In the rows, 128 means zero.
The rows of Z fall into several groups, which share some directions, and each row is roughly a mix of its group's hidden directions.
Z, 127 rows:
[[124 103  92  83 167 116 109  96 120 120 100  90]
 [ 96 163 136 103 101 141 124 152  99 137  87  81]
 [112 160 135 141  89 177 165 149 129 155 118 163]
 [135  99  90  97 164 116 104  83 122 111 106  94]
 [125 109  93  82 170 113 110  96 124 124  98  92]
 [192 171 121 121 154 126 121  87 114 118 104 126]
 [135  97  97  89 183 109 113  86 119 121 114 129]
 [ 85 149 146 121 136 102 121 161 145 145  77  89]
 [129  84  73 124 174  96 135 104 136 107 134 134]
 [132 115  92  85 177 113 109  99 111 118  98 100]
 [138 113 109 114 161 150 169 114 120 159 139 190]
 [120 110  91  77 166  85 114 110 141  98 130 130]
 [105  93  98 115 135 119 107 124 116 134  94  61]
 [146 100 122 162 120 116 116 118 139  89 177 178]
 [104 172 179 149 116 131 147 158 132 153 114 166]
 [110 126 130 108 169 132 187 135 134 168 121 168]
 [105 104 124 116 174 139 180 127 122 165 107 163]
 [106  82  99 132 132 138 118 126 122 125  82  69]
 [142  95 134 164 123 138 134 105 144 127 159 197]
 [148 178 173 167 139  95 125 143 120 154 127 103]
 [136  94  97  92 168 119 101  78 121 120 103 112]
 [133 100  98  90 171 127 100  92 106 124  91 111]
 [148 169 105 114 136 135 127 134 104 110  92  64]
 [100 104  92 121 129 126 118 142 115 133  97  56]
 [131 148 161 166  95 139 159 158 145 149 160 167]
 [120 180 132 101 137 107 142 149 136 137 116  62]
 [111 152 116  93 171 123 188 155 131 157 122 129]
 [107 153 176 173 109 137 133 170 104 150 115 110]
 [ 72 145 162 129  99 141 125 179 130 155 110 122]
 [124 175 153 103 134 124 141 138 123 171  90  82]
 [141 194 168  93 110 121 116 132 131 162 125 117]
 [109 164 125  87 175  97 166 157 131 129 148 122]
 [116 151 120  96 184 128 166 152 111 151 151 159]
 [119 113 146 131 111 140 154 134 154 144 139 208]
 [ 78 152 179 127 112 118 115 177 136 148 115 127]
 [ 95 115 160 143 101 126 143 161 144 152 161 181]
 [132  87  78  85 143 119 106 104 140 102 128  96]
 [120  89  82 135 121 150 127 116 114 141  98  69]
 [163 192 123 157 129 125 141 140 122  96 121  87]
 [ 94 111  81 116 151 102 127 144 108 120 105  73]
 [125  95 144 165 108 147 122 127 138 127 148 200]
 [142  71 103 146 116 150 109  91 124 106 141 172]
 [131  96 100  81 175 113 112  82 129 129 113 111]
 [145  87 124 159 118 139 134 106 140 122 153 197]
 [145  99  98 151 130 132 145 121 145 100 177 181]
 [131  87  95 105 157 126  96  83 120 108 106  94]
 [143 164  98 103 144 122 118 125 108 109  89  69]
 [127 115 104  80 170 118  97  99 111 116 100  91]
 [ 98  72 135 129 112 125 148 127 157 155 161 171]
 [127  94 145 154 100 153 119 116 140 133 138 200]
 [121 142 158 171  83 136 146 160 142 139 162 165]
 [164  97  96 101 144 119 117  72 144 120 154 154]
 [163 139 153 145 122 140 141 106 135 128 165 197]
 [133 109  98  89 165 118  96  91 113 109  99  93]
 [106  99 145 140 100 136 155 148 146 166 160 180]
 [123 176 187 142 104 139 134 166 138 135 138 158]
 [142  88 133 152 113 129 119 102 140 111 155 197]
 [ 66  96 142 141  94 127 128 172 138 135 151 144]
 [101 178 133 127 131 116 147 148 110 147  70  95]
 [136 158 133 104 136 147 138 118 109 179  82  83]
 [ 99 112 168 145 105 124 127 153 140 138 172 182]
 [ 95 119 172 157  83 132 120 159 144 127 161 158]
 [137 120 143 153  80 114  74 112 140  90 128  98]
 [103 167 187 136 112 133 134 140 128 159  95 159]
 [128 141 161 155  64 133  78 142 142 112 128 120]
 [140 168 153 149 140 115 145 125 132 165 104  66]
 [116 131 134 132 105 112 138 167 158  96 171 182]
 [ 91  89 160 119 100 119 141 137 163 146 157 169]
 [154 169 165 122 118 134 137 119 137 124 156 193]
 [ 97 120 140 169  82 136 127 176 115 113 162 146]
 [109 173 165 145 117 124 129 167 106 140  94  85]
 [156 143 152 133 130 130 141 107 143 126 159 204]
 [ 93 111  86 100 150 101 121 140 119 116  98  77]
 [107 116 146 154 105 132 162 158 149 160 166 175]
 [ 90 139 123 131 141  98 122 169 115 133 100  66]
 [163 153 158 136 156 122 116  78 109 171 120 103]
 [120 128  84  89 176 154 165 140 100 148 127 136]
 [135 156 162 163  85 144 161 160 143 147 149 155]
 [159 144 159 126 129 125 130 109 142 118 167 198]
 [139 149 169 156  62 133 104 128 161 132 131 137]
 [134 122 114 146  91 134  69 129 119  81 140  91]
 [129 151 155 169  85 139 152 162 136 141 162 162]
 [127  96  93  88 164 111 109  86 130 115 107  96]
 [ 78  55 115 103 130 137 120 132 128 149 126 134]
 [145  62  80 123 139 134 116  94 131 115 154 124]
 [132  85 127 164 114 128 110 109 142  94 163 179]
 [134  78 116 148 120 139 111  98 134 101 157 185]
 [125 163 186 150  89 155 125 167 136 144 136 132]
 [109 135  95  83 176 129 166 150 104 141 109 107]
 [127 170 185 137 124 112 109 160 140 132 101  88]
 [142 113  68 115 151 108 124 110 123 124 118  67]
 [126  87  80 104 158 118 105  87 120 112 115  96]
 [150 138 166 170  95 111  94 117 148 110 167 153]
 [134 115 132 165  79 143  72 117 129 102 122  95]
 [191 166 107 147 153 135 136  98 115 117  96 119]
 [158 137 170 160 111 151 138 122 138 134 161 186]
 [155 101  99 167 152 105 124 139 116 113 176  88]
 [100 175 142 151 117 116 141 186 122 156 130  97]
 [ 63 100 145 112  95 132 126 173 136 134 136 109]
 [126 149 159 162  99 135 163 162 148 155 152 170]
 [110  92 152 151  87 133 132 129 151 142 177 169]
 [ 99 163 154 154 121 123 136 180 111 140 100  85]
 [106 109  88 124 156  99 123 137 114 118  98  65]
 [ 98 117 112 135 124 130 121 161 103 123  99  55]
 [134  95 143 155 126 126 133 106 147 123 158 202]
 [153 150  93 108 153 117 119 100 121 105  91  73]
 [126  81 130 157 111 140 120 114 141 110 150 195]
 [104 119 112 121 126 126 114 144 110 128  87  52]
 [127 114  98  74 150 112 114  84 127 109  85 112]
 [106  67 107 149 112 151 113 122 135  93 140 169]
 [144 149 136 125 146 135 156 109 119 183  83  85]
 [103 132 101  93 182 134 169 155 104 146 113 117]
 [ 97 155 112  85 156 120 164 170 124 137 110  95]
 [150 100 148 174  83 135  92  94 144 116 134 151]
 [161 147 161 137 118 137 132 122 147 126 176 190]
 [129 154 151 165  88 135 164 166 139 140 162 157]
 [127 106  87  94 169 113 108  98 115 108 105  88]
 [141 139 159 150 113 131 159 138 146 158 163 189]
 [144 144 100 117 157 102 129 115 117 110 127  53]
 [132 152 166 171  84 139 149 157 145 139 151 162]
 [127 106  97  91 166 120  98  95 114 110 100  88]
 [102 109 170 151  88 143 138 159 141 144 161 168]
 [113 177 149 102 130 115 130 151 125 149  98  69]
 [131  97  92  97 162 126 102  89 117 114  95  92]
 [167 158 108 124 164 125 124 102 119  97 100  77]
 [120 166 149 167  76 137 150 174 138 131 142 127]
 [ 95 157 147 158  99 158 154 168  99 149 101 120]]
One row of each group comes first, with its name. Which group is each row after those in?
[101 156 105  84 159 126 161 170 119 135 116  94]  W
[167 133 136 123 131 130 135  94 144 122 168 196]  T
[127 141 154 171  86 133 160 154 153 140 168 155]  R

[135 100  62 111 164 103 133 110 120 101 133 104]  T
[142 178 112  99 153 109 148 130 138 125  84  82]  R
[ 70  64 117 122 135 119 112 136 135 127 162 126]  R
[121 172 163 160  96 159 147 160 110 151 105 114]  T
[133 102 122  77 163 113  95  76 135 128 104 121]  R
[128  90 134 147 123 133 123 108 143 113 160 202]  W
[168  91  92 104 143 125 113  69 130 111 142 132]  T
[131 143  78 131 131 133 118 134 102 107  91  66]  R
[134 181 132 151  98 126 124 152 127  92 107  76]  R
[154 124 137 148  97 104  84 102 143  83 168 135]  W
[172 190 107 130 160 122 140 130  99 112 124 101]  R
